128 stands for zero in the data rows.
Here is a table of points, one per row:
[171 126 148 113 116  97  80 145 120 132 149 108 136 149 125 127 189 104
 153 135 165  93  94 148 180 132 116 102 114 119 106 106 129 134 124 130
 135  97 143 152  85 120 119 152  81 106 150  83]
[154 164 122 120 158 112  94 201  54 134  43 140 168 131 115 161 148 171
 112 161 120 175 116 123 158  79 175 146 142 169 171 113  57 148 166 117
 202 105 111 103 109  96 123 104 170  58  94 135]
[121  82  88 135  69 118  93 142 146 151 124  88 100 169 185 117 136  92
 116  67 142 102 107 123 132 121 139 136 152 124 109 114 179 142 137 150
 113 107 150 127 149 160 144 177 233 199 149 112]
[155  94 195 111 140 117  93 204 141 193 215  87 143 109 125 162 155  98
 191  81 140  93 109 158 134 168 112 157 100 175 113 107 179 126 197 170
 118 147 145 150 113 154 140 177 166 194  24 102]
[ 98 130 122 108 157  97 184  81 144 148 110 119 122 124 127 198 136  94
 162 106 109  98 100 133  62 126 103 120 181 112 103 106 129 175  94  87
 120 102 138 124 104  99  70 130  84 101 173  70]
[128 167 104  95 128 125  99 166 124  51  72 137 109 134  67 128 164 157
 160 126  77 165 114 149 122 103 108 115  87 155 168 120  99  72 127 123
  83 163 139  89 117 142 140 125 119  99 187 166]
[ 85 149 158 119 139 108 142 178 144 127 142 180 118 161 161  54  62 135
  96  92  71 180 109 128  42  71 157 151 146 140 208 117  62 128 143 112
 113 189 125 134 129 200 141  79 150  74 115 158]
[ 92 165  91 255  15 115 104 106 170 106  90 124  87 145  92 142 123  99
  75 116 115  92 151 139 185  56  53 193 140 134 109 112 147  40 128  64
  73 176 131 114 255 120 205 158 141 151 154 104]
[ 97 143  70 214 127  97  81 112  84 136 112 129 115 130 114  96 101  97
 192  86 130 107 145 143 133 151 138 205 142 145  98 103 140 148 172 196
 100  92 160 118 255  54 200 142  94 134 112 151]
[128 152 134 113 128 117 110  53 115 200 166 136 135 133 205 137 124 181
 215 190 168 179  92 157 170  96 145 120 104 143 125 110  94 112  91  89
 128 107 125 125 128 209 127  91 102  97 154 154]
[170 136 110 122 130 121 181 127  82 216 153  99 106 161  88 124  10 174
 109 170 120 163 111 139 131 117 110 116 131 121 155 100  99 238 140 138
 143 104 116 133 111 129 133 140  67 121 148 201]
[146 122 108 168   3 110  99 108 158  62 123 145 107 133 122 166 164 108
 139 139 179 104 252 142 255  81  90 150 150 159  97 104 158 118  79 138
 255 162 157  59 159  76 163  89 140 147 127 107]
[151 114 176 114 129 120  86  86 182 105  72 120 157 153 156 132  92  80
  79 139 145 115 116 153 151 171 136  85 146 137 107  85 179 127 161  57
 108 169 143 124  98  47  98 123 126 196 160 104]
[190  98 189 119 130 159 110  70 162  68 141 120 166 132 134 112 168 102
 150 144 132 108 118 156 151  62  56 127  88 167 103 150 154 255 119 179
 129 153 149 255 125  66 134 152 136 157 122  95]
[ 96  76 205 112 150 170  96  96 145 118 176 110 173   0 218 115 130 106
 179  90 140 107 255   0  60 169 106 174   0   0  95 154 142 180 184 147
 106 144   0 136 116  84 148 144 104 138  83 124]
[121  73 124 115 115 106 106 181 129 123  92  93 124 139 146 218  73 107
 130 102 179 101  98  74 128 125 128 109 112 108 128 113 134 127  74 141
 120 122 123 115 120 127  88 179  56 134 109  83]
[162 174 135 113 156 108 179 191  72 132 129  88 134 107 116   0 126 139
 132 207 148 172 159 145 155 190 106 111 154 127 183 114  91 111 187 138
 187  59 146 127 127 142 141 151 119  94  96 126]
[199  52 181 122 152 240 112 187 128 136  99 104 187 146 119 119 123 101
 188 142 201 103 171 152 143 170 116 162 169 138  94 255 171 114 119  50
 116  97 143 116 110  92 148 153 208 178  92 132]
[146 137 108  97  48 114 108 186  77  45 149  73 108 152  55 166 227 177
 130 176 113 192 140 143 161 113  67 118 127  97 138 138  89 134  86  66
 165  74 139 173 117 192 117 171  93 103 170 181]
[134 128 101  90 117 106  81 170 167 142 123  82 108 157 106 121  21 103
  38 114 164  97 112 158 160 164 115 131 123 119 102 121 155 101 136 201
 107 168 135 112 110 118 112 178 143 149 112  85]
[182 165 152 113 150 116 178 100  56 111 111  85 160 145 207  53  89 173
  73 210 112 161  96 139 156 200 139 142 119 155 195 124 107 128 149  96
 146  83 122 115 122 187 136 163  98 109 158 166]
[115 115 121 118 126 121 180 113  26 146 157  64 114 145 111 194 130 170
 155 164 146 162 145 124 101 203  98 132 169 129 180  95  77 133  88 146
 134  51 115 136 117 134 122 179 255  70 181 164]
[143 131  72  93 159 123 194 188 151 115 118 128 102 156 212 119 134  98
 105 122  93  94 108 159  98 120 108 102 109 139 109 102 115  83 141 127
 151 146 140 105 116  48 131 149  84  95  95  78]
[ 91 169 126 107 129 107 189  58 183 115  79 182 126 180 119 122 165 102
 179 109 123  91 115 132 152 187 169 166 193 140  87 115 157 107 133 150
 109 179 118  97  98 136 167  88 115 155 112  67]
[134  74 161 119 160 255  89 174 154 190 208  95 216  84 140  95 156 109
 174 131 167 109  46   5  87  96 124 124 255  42 118 250 166 125  40 208
 147 154  77 105 107 122 135 156 159 174  98 119]
[103 131 133  97 134 144  94 117 126 132  65 211 172 138  57 192  76  94
 133  86  79  97 101 159 121  82 172 130 111 136 107 153 171  81  66  85
 166 122 105 255  77 131 163  59 188 170 139 127]
[195  88  94 192 175 104 183 164 199 102 108  67  93 164  96 147  97 181
 161 108  82 174 158 122  74 197 109 137  77 143 169 120  82 131 107 127
 106 199 145 115 121 161 133 183 176  72 132 187]
[107 156 110 108 163 118 170 166  76  43 143 147  96 146 117  94 191 151
 152 115  50 175 172 154  67  49  76 124 166 138 139 118  92 115 156 110
  50 131 154  70 120 185 106  90  93 103 183 127]
[106 175 181 133 141 159 172 123 118 174 171 162 171 155 109 100 174  93
 132 165  88  87 101 148 113 144 113   0 119 162 116 167 143 113 159 162
 116 135 122 137 121 136  10  93  95 138 184 106]
[178 157 107 100 153 103  93 111  98  98 241 152 119 112 245 160 123 171
 115 163 122 162  71 162 159 101 172 121  97 136 138 139  97  97 151 135
  93  90 138 107 123 129 118  72 143  62 122 185]
[ 73 121 183 114 146 190 106  89 104 234 148 161 185 155  39 146 189 109
 140  86 155 111 153 131 105  63 255 202  40  96  97 199 150 136  99 145
  69 100 142  58  76  97 219  95  88 141  44 126]
[ 94 161 152 111 151 120 187 117 140 126 177 174 151 133 107 126  98 106
  91 128 132  84 108 138 133 123 127  76 151 135  70 109 170 143 150 146
 164 150 149 106  97 175  84 111 156 149 142 116]
[ 60 199  60 227 145 131 160 153 112 117 116 198   8 142 130 166 133 108
 212 143  45 115 151 144  79 150 255  63  65 135 107 102 147 152 100 182
 124 125 130 204 216  82  14  58  81 157 227  84]
[183  62 190 121 158 230  94  87 117  89 126  88 171 141  99 121 117 109
  71 161 178 103 158 104 122 127 123 194 115 127  81 198 124 122 134 169
 159 101 166 174 116 174 172 161  79 114  82  68]
[ 51 106  52 170 133 118  88 100 146 136  97 142  83 151 113 126 134 104
  64  51 153 105 143  91  92 137 100 150  79 117 126 122 151 150 144  41
 127 114 167 109 166  89 139 121 143 160 114 128]
[ 97 115  92 147 114 111  84 132 162 167  38  89  73   0 138  62 158 107
  87 124 169 101  92 131 119 168 148  99 141 129  73 101 163 130  39  49
  97 130  65 120 141 111  98 175 181 163 133  87]
[ 53  77 104 131  29 100 198  67 129  95 148 115  85  33 133  72 155 106
 139  38 156 105  74  40 134  96 133 112 153  92 115  87 159 110  40 184
 141 143  26 112 142 103 107 150 153 152 102 132]
[161 123 161 124 157 103 184  87 176 101 112 158 138 104  63 149 175 178
  69 141 126 169 108 154 113 161 114 135 142 134 180 117 100 131 178 169
 119 167 116 100 146 177 127 100  87 112 130 191]
[136  96  94 108 148  98  94  56 206 185 148 186 105 115 151 166  94 187
 106 171 162 168 137 112 126 173 125 114 161 137 184 138 102 108 197 122
 114 255 179 134 124 147 108  78 131 109  94 155]
[125 160 133 107 131 116  94  82 132 130 111 173 131 128 147 188 125 176
  86 125  81 152 192 123 141  58 171 104 156 124 196 115  81  71 134  60
 125  59 141 111 130 146 140  79 103  95 125 220]
[117 186 104 110 140 123 179 174  92 117 147 189 143  84 141  67  65 191
  58 125  75 178 125 127 133 149 116 124 127 173 151 122 107  96 180 140
  95  71 162 139 107 151 126  74 104 116 118 141]
There is one direction along which these points spread out most. Where along it does each point below lie, from 0 to 99? The average is 50, and the first point in the table lies past the average. One standard deviation of the points above along it is 16.
[146 137 108  97  48 114 108 186  77  45 149  73 108 152  55 166 227 177
 130 176 113 192 140 143 161 113  67 118 127  97 138 138  89 134  86  66
 165  74 139 173 117 192 117 171  93 103 170 181] 33
[155  94 195 111 140 117  93 204 141 193 215  87 143 109 125 162 155  98
 191  81 140  93 109 158 134 168 112 157 100 175 113 107 179 126 197 170
 118 147 145 150 113 154 140 177 166 194  24 102] 69
[154 164 122 120 158 112  94 201  54 134  43 140 168 131 115 161 148 171
 112 161 120 175 116 123 158  79 175 146 142 169 171 113  57 148 166 117
 202 105 111 103 109  96 123 104 170  58  94 135] 33
[107 156 110 108 163 118 170 166  76  43 143 147  96 146 117  94 191 151
 152 115  50 175 172 154  67  49  76 124 166 138 139 118  92 115 156 110
  50 131 154  70 120 185 106  90  93 103 183 127] 27
[ 94 161 152 111 151 120 187 117 140 126 177 174 151 133 107 126  98 106
  91 128 132  84 108 138 133 123 127  76 151 135  70 109 170 143 150 146
 164 150 149 106  97 175  84 111 156 149 142 116] 51
[190  98 189 119 130 159 110  70 162  68 141 120 166 132 134 112 168 102
 150 144 132 108 118 156 151  62  56 127  88 167 103 150 154 255 119 179
 129 153 149 255 125  66 134 152 136 157 122  95] 66
[162 174 135 113 156 108 179 191  72 132 129  88 134 107 116   0 126 139
 132 207 148 172 159 145 155 190 106 111 154 127 183 114  91 111 187 138
 187  59 146 127 127 142 141 151 119  94  96 126] 33
[ 97 143  70 214 127  97  81 112  84 136 112 129 115 130 114  96 101  97
 192  86 130 107 145 143 133 151 138 205 142 145  98 103 140 148 172 196
 100  92 160 118 255  54 200 142  94 134 112 151] 56
[143 131  72  93 159 123 194 188 151 115 118 128 102 156 212 119 134  98
 105 122  93  94 108 159  98 120 108 102 109 139 109 102 115  83 141 127
 151 146 140 105 116  48 131 149  84  95  95  78] 47
[121  82  88 135  69 118  93 142 146 151 124  88 100 169 185 117 136  92
 116  67 142 102 107 123 132 121 139 136 152 124 109 114 179 142 137 150
 113 107 150 127 149 160 144 177 233 199 149 112] 65
[195  88  94 192 175 104 183 164 199 102 108  67  93 164  96 147  97 181
 161 108  82 174 158 122  74 197 109 137  77 143 169 120  82 131 107 127
 106 199 145 115 121 161 133 183 176  72 132 187] 37
